In the rows, 128 means zero.
Each path is a new rotation, seen through one point. The rows after it are directions, each followed by how far the rotation turns it, in degrees each step (0 if it stays put).
Each turn is a multiple of 5 degrees from 10 to 175, or 0.
Each row of a path follows its step; steps can be skipped.

step 7: [131 119 129 127 135 118 139 138 124 143 141 139 138 124 125 137 138 132
 124 118 134 121 151 135 128 121 115 116 116 143 139 134 126 133 121 126
 134 131 134 110 142 142 130 117 126 143 122 126 127 138 127 133 125 126
 123]
step 11: [128 121 119 132 131 117 131 118 131 146 133 139 135 134 126 126 135 128
 123 118 152 109 136 130 130 126 114 117 123 136 139 139 135 137 122 119
 133 136 142 133 136 133 112 135 126 141 128 130 120 143 130 128 138 129
 129]
step 13: [130 121 131 137 132 115 121 112 127 136 141 112 135 123 131 133 134 130
 123 131 135 116 133 129 130 135 149 132 136 143 141 134 120 132 132 119
 117 134 146 130 129 140 123 129 124 134 147 138 125 143 137 127 129 137
 137]
step 15: [135 117 117 132 138 125 130 115 118 145 128 136 133 128 137 132 129 128
 120 125 141 109 136 129 125 134 114 131 115 150 127 130 136 139 124 118
 116 136 142 130 124 134 117 124 126 114 131 134 135 134 124 113 134 126
 134]
step 16: [115 112 131 127 124 123 134 134 130 134 127 117 150 135 119 122 135 116
 117 129 132 123 130 119 136 133 119 127 140 137 141 128 134 146 139 128
 149 143 139 126 132 130 130 119 114 143 120 126 130 126 131 121 125 124
 136]
step 19: [126 110 123 135 133 135 117 133 127 134 123 134 130 123 139 135 131 132
 112 118 138 105 120 121 137 131 123 117 124 134 136 127 142 137 124 106
 120 128 138 133 141 139 135 114 129 115 125 134 131 127 127 113 127 129
 128]
step 21: [117 117 122 133 128 142 124 145 122 130 143 114 135 119 125 136 120 128
 120 136 133 123 143 126 131 134 133 131 142 136 136 141 133 147 125 114
 115 128 133 118 135 131 139 119 116 132 133 140 125 129 123 117 116 120
 123]
Speeds:
[130 128 128 129 129 126 127 126 125 128 127 129 132 127 124 130 133 129
 128 127 129 130 130 130 123 126 128 127 131 129 124 126 126 128 130 132
 124 129 129 126 126 125 128 123 127 128 128 131 131 126 130 127 126 124
 127]
45
[124 128 126 128 126 128 126 127 132 130 134 126 127 129 125 132 129 125
 127 130 128 130 132 132 126 128 127 129 128 127 129 126 127 134 125 130
 131 128 129 129 129 128 128 129 130 126 128 125 128 127 126 130 126 124
 129]
80
[129 128 126 128 130 129 127 129 127 129 128 130 130 130 129 130 125 128
 130 131 127 132 128 126 127 130 124 131 128 129 125 133 130 128 126 126
 132 128 132 130 125 124 128 129 123 126 131 129 125 125 127 124 126 128
 130]
65
